One vector is turned by the same rotation once a step. Each row is the vector after some number of steps, and that number follows the row.
The counts run from 0 to 632.
[ -1   1  -5  -1 -12  13  -2 -12   6  -6  19  11  -5 -11  14  11 -20 -10
  11   6  14 -11  10   9  13  25  -2  15  24 -26  -4 -18   3  -8  10  -5
  -2 -19  20 -21  -9  10  -9 -28  -4]	363
[ -3  -4  -2  17 -27  26   3  -5  -5   8  27   3 -17 -13  17   4  -9  -7
  20  -3  14 -12   5   9  20  11  16  -5  14 -31  -1 -18   7  -9  12   0
 -13   6  20 -14  -9   1 -24  -1 -14]	225
[ -4  11   7 -14   3  25 -16 -19  24   4  14   1  -3 -17  15  -8 -20   4
   4  21   9 -20   2  18  -4  24   3  -7   9 -20   9 -10 -12 -17   1  -6
 -23   9  22 -10 -11  -8 -11   0   9]	471
[  4  -5   1  -2   1  18   2 -16   6  -1  21   1 -13 -11   9   4 -21   2
   2  22  19 -23 -10  13  12  32  -7  -3  -4 -20   9 -23  -8 -11  -5 -22
 -10  -5  27  -7 -15  -8  -4 -15  -1]	79
[-13   9  -9  -6  -4  24 -10   2   6   9  31  -5 -10   4  17  -6 -15 -21
  26  -8   7  -7   1  -6  10  10   3 -10  24  -5  18  -9  -1 -23  17 -17
 -11   2  23  -5   8   1 -19  -8   6]	232
[  3  20  -8  19   0  21   9   8   1 -21  25  -4   5  -8   8   0 -19  18
  14 -19   7 -15  -7  19 -14   5  -8  -2   5  -8   1 -13  -3 -13  19 -25
   2  -6  18   4  -7  -3 -19 -22   8]	30
[-10  32  -6  -4 -10  17  -9   3  10   7  14   2 -15  -1  11  -2 -19  -9
  12  -9  13 -27  -2  17  -6  12  11 -11  33 -16   7   5   8  -7   6  -3
   3  10  18  -5  13  -9 -33   9   0]	514
[ -8   3 -26  -2  -5  13   6   9  -1  -4  28   7 -16  11  15  -2 -16 -18
  10 -18  15 -15   1   0  19  27  -1   2  12 -10 -12  -4   3   2  14 -28
   7 -19  24   4 -15   3 -17 -19  -6]	94
[ 12  18   2   4 -10  28  -2   0   2  -6  20   0  15  -8  23  13  -5   7
  14  -5  23 -19   1  18   1  16  -4  13   6 -18   1 -13 -10 -19  14 -29
 -15  -6  20  -6 -12 -13  -8  -4   2]	312
[-12  -2   1  12   0  20  -5 -14  -1 -17   8  19 -19  -9  12 -12 -27   9
  -5  -8  -5 -20   6  11   5  12  -1 -19  -4  -9   7 -11   9   2  -8 -12
  -5  -6  25  10 -31  -5 -24 -23  -2]	505
[ -7   4   4   3   1  39   3  -9  -6   4  12 -12 -21 -12  20 -11 -10 -18
  22  -9  13 -11   1   9  10  -3   2  -8  34 -12  10 -12  -2 -13  -2 -18
   2   9  23  -6  -6 -17 -14   2  10]	107
[-11  -2   2   5   2  21  -5 -15  -8  -9  13   9 -14   1  16  -2 -23   3
  22  -9  -6  -9   9  -2  -1   1   6 -12  24  -5  25 -15  12  -4   7  -1
   7  11  27  12 -22   0 -28 -24  -2]	53
[ -7   6  -7  -8  12  23  11   2   1  -6   5   4  -6  -9  16 -10 -27  11
  12 -18  11  -9  -9   7  -6  19  10 -21   7  -5  29  -4  -7  -6   5 -21
   9  13  34  15 -10  -6 -11   3   8]	498
[ -5   0   2  10  -8  26  -1  -6  -2 -29   5  27 -23 -12  10  -8 -29  -3
   2 -12   7 -15   1  22   4  -5  -5  -6  13 -14  19 -10   4   0  -5 -16
   9  -8  27  -4 -19  -5 -11 -12 -13]	323
[ -8  24 -10  12   3  28 -10  -2   6 -14  11   6  -1  -2  25 -15 -14   3
   6 -24   1 -19  11  14 -20  10  -1   0  19  -8  -7   4 -10   4   9 -23
  -7  -1  11   5 -26 -14 -20  -2  10]	273
[  8  10   1  -5  -9  21  16 -29  -6 -17   7  18   2   0  14 -12 -16  20
  17 -12  13 -15  -8  17 -19  26   9  -1   4 -20  16 -13   0  -3  16  -2
   7   8  22  -5 -17   3 -20   3 -10]	550
[ -5  13  -7  10 -17   6   4 -17   6 -19  20   8  -3  -3  -3   4 -25  23
   6  -2  -6   4  -4  14  -5  35   2 -17   3 -17  12 -14 -14  -1  19  -1
  -6   1  19  -2  -2   1 -25 -23  -8]	242
[-16  18 -10   5 -11  12 -14 -16  22 -10  24  14 -14  -2   6  -9 -27  -2
   1  -6  -7 -11  -3  13   1  27   8 -16  20 -10  -6  -5 -13  -4   0  -7
  -3   6  25 -13  12 -12 -29  -9 -12]	61
[-17  10  -7   6  -1  17 -19 -10   7 -13   6  10 -16  -8  18   0 -29   6
   0 -13   2 -14   7  10   8   8   1 -18   8   4  12  -6 -10 -16 -14 -16
  -3  12  35   8 -22 -11 -28  -8   8]	112
[ 13  17 -18 -10  -6   6  -3  -7 -12 -10  23  -1  -3   1  19  11 -19  15
  24   5  16  -7  16   9   0  11   0  -7  28   4  17 -11   0 -14   6  -5
   4   3  28 -20 -13   8 -12 -19  -2]	479
[-13  14   1  -4  -7  17  11 -10  13 -12  14   0 -21 -12   2 -12 -24   4
  -4  -9   4  13 -12  11  21  19   9 -20  30 -15  22 -10  -5 -14   6  -5
   3   7  20   2   1  -7 -27 -20  -1]	1
[ -4  15  -4  -6  -6  27 -13  -9  -3   8  23   3  -9   5  25  -3 -11  -9
  30  -2   4  -8  12  -4  11  12  -2 -11  27  -5  17  -7   5 -18  11  -7
  -9  10  29  -8  10   5 -18  -2  -8]	231
[-12  16 -17   7 -11  20  -5  10  -6  12  19 -17 -14   2  12  22 -14   3
  16  -4  16 -10   6   7   3  35  10 -15  15 -16   3  -7 -11   2  13  -8
 -13  14  20   6 -14   4 -24  -6  14]	458
[  4  22  -8   6  -4  26  -1  12   5 -10   8  10   5 -15   9   9 -24  20
  23 -16  -4 -18   8  21 -17  16  -7  16  14 -17  12  -6   3  -4  15  -9
  -3 -11  22   4   4  -8 -19 -20  -1]	600
[ -8  14   5  -2  -6  23  -7 -26  -4 -10  10   4  -1   6  20  -2  -6  -5
  22  -6  12 -11   8  -3  -8  17  11  -8  18 -10  15 -12  -4  -5  15 -10
   7  11  18  -3 -41  13 -21 -10   7]	340
[  2  27  -3  -2 -17  20  -7  -9  -8  -7   6  10   0  -1  15  14 -13   5
  31 -16  17 -18  13  12  -7  18  -5  17  21  -8  18  -8 -19 -22  12   2
 -10   2  21  -7 -11  10 -14  -5  13]	70
[-23  29 -12   4  -7  19 -23   2  10 -10   2  -5   2   3  24   8 -18 -11
   5  -8  12 -19   0  -1  -5  30   1 -17   8 -14  -3   5  -5 -11   1 -13
  -1   3  19  -4 -22  -2 -24   4  19]	398
[-10   9  -1   0 -19  13  -4  -2   7  -5  31  15 -19   2  -2  -5 -19 -10
   7 -13  17 -13 -18  11  16   2   3 -11  12 -10  27 -13  -4 -24  14  -2
 -14  -4  18  -2  14  -1 -28  -4 -10]	409
[-19   0  -4  11 -10   7  -8  -9  17   0  15   0 -15  -7 -10   8 -31  -8
  16  -4   7 -27  -7  17 -20  16  19 -10   9 -16   3 -13  -6  -9   6   3
  -3   7  17  -4 -17  -4 -27  -2  11]	404
[ -3  -9  -4   5   4   8  -1  -5   1 -15  15  15   4 -14  17   4 -28  18
  -5 -11  24  -7  -3   5   8  21   7   3   5  -6  15 -15  -3 -14  13 -34
  -4   2  30   8 -24 -10  -7 -17  -4]	256
[-10  26   6 -10  -5  32  -2 -11  18 -17  16   8 -16  -8   7 -18  -3 -18
   7  -6   8 -23   0  22   0   1   2 -11  20 -20   1  -2  -1  -4  -6 -14
   8  -3  14 -10 -20 -12 -22  -2   8]	449
[ -6  14 -18  -6  -7  10  -5 -24   2 -20  15  23  -8  11  14  -1 -26   3
   7   1   7 -16   6   6 -10  43  -4   1  20  -4   7  -3 -19  15  10 -11
   5  -1  25  -8 -16   0  -6  -7 -11]	485
[ -4   0   0  -4  16  32   4  -4  -3 -12   0   2  -8 -10  20 -10 -26   8
  16 -16  10 -11   4  11  -7  11   3 -12  23  -8  22  -8  -1  -4   0 -26
  14  17  36   7 -11  -6  -7  -2   4]	499
[  6  21 -21 -11 -11   2   0   7  -5 -10  28  -3 -11  11   8   8 -22  -3
  13   6  20  -2  10   8  10  12  -7 -12  26  -4  12 -14   0 -15   8 -15
   3  -4  29 -23  -4  10  -9 -23  -7]	480
[ -2  15  10   1   0  25 -17 -18  -4   2   9  11  -6  -8  19 -12 -14  15
  11  -7   6 -17  10  15  -8   7  13 -10  18 -11  26  -4   2 -18   6   0
 -15  25  22   8  -8  -3 -30   7  -6]	229
[-15  20  11   0  -1  18  -4 -18   5 -13   4   9   0   4  14  -6 -12  -7
  20 -18  12 -25   2   4 -15  12  10  -5  19  -5   9 -10  -4 -15  14 -13
  12  10  15   8 -33   4 -32  -6  14]	339
[-20  10  -1 -10  -9  27  -6 -11  21  -8   8   8  -7  -6   6  -6 -23  -8
  14 -12   0   1  -5   2  -9  27  16 -15  19 -26  29  -3 -16  -6  11   4
 -14   9  19   1 -11  -2 -14   7   5]	287
[ -9  16 -15  -2 -13  28  -5   1  10 -23   9  16 -16  -1  17 -18 -17  -8
  20  -9  -2 -22   5  19   0  21  -2 -15   2 -22   1  -1  -9  -1   0  -3
  -6 -21  23 -24 -18  12 -10   9  -2]	325
[-16   7  -3  -5   7  23  -9   5  13   5  32  -4  -6   0  10  -7 -14 -23
  19 -11  10  -9  -4   1   6   4   0  -6  20  -3  21 -13  -8 -25  18 -18
  -8  -1  14  11  -3   0 -21 -19  17]	233
[  1  12  -9 -13 -12  11   4 -13  16 -16  11  13   4 -17  14   8 -19   0
   4  -8  23 -12   0  14   7  20  13   8  20  -7  -2  -6  -9 -15  -5 -21
   2   3  32 -19   0 -19 -18   3  -4]	310
[  1  13  -3   2  -4  34  -1   9  -3  -5  28   7  -5  -6   5   2  -6   9
  18   7   6 -17  15  20   3  24   8  -7   2 -30  -2 -11  -4  11  21 -14
 -11  -6  18  -8 -24  13  -8  -3  -3]	385
[ -2  14 -31  -5  -8  18   5  23  -2 -12  30   5  -6   1  12   1 -26   4
   7 -13  17  -8  -3  13   3   1   5 -14  24 -15  23   0  13 -12  15 -15
  -1 -11  21 -12   2  -3  -8 -10 -16]	88
[ -3  21  -5  10  -6  12  -4 -10   1 -25  18  22  -1   8   4  -7 -23   7
  -4  -9  13 -18  -5  17 -21  14 -14   3  14  -7  19  -7  -6  -8  20 -19
   0  -8  15  10 -19   1 -11 -21  -1]	483
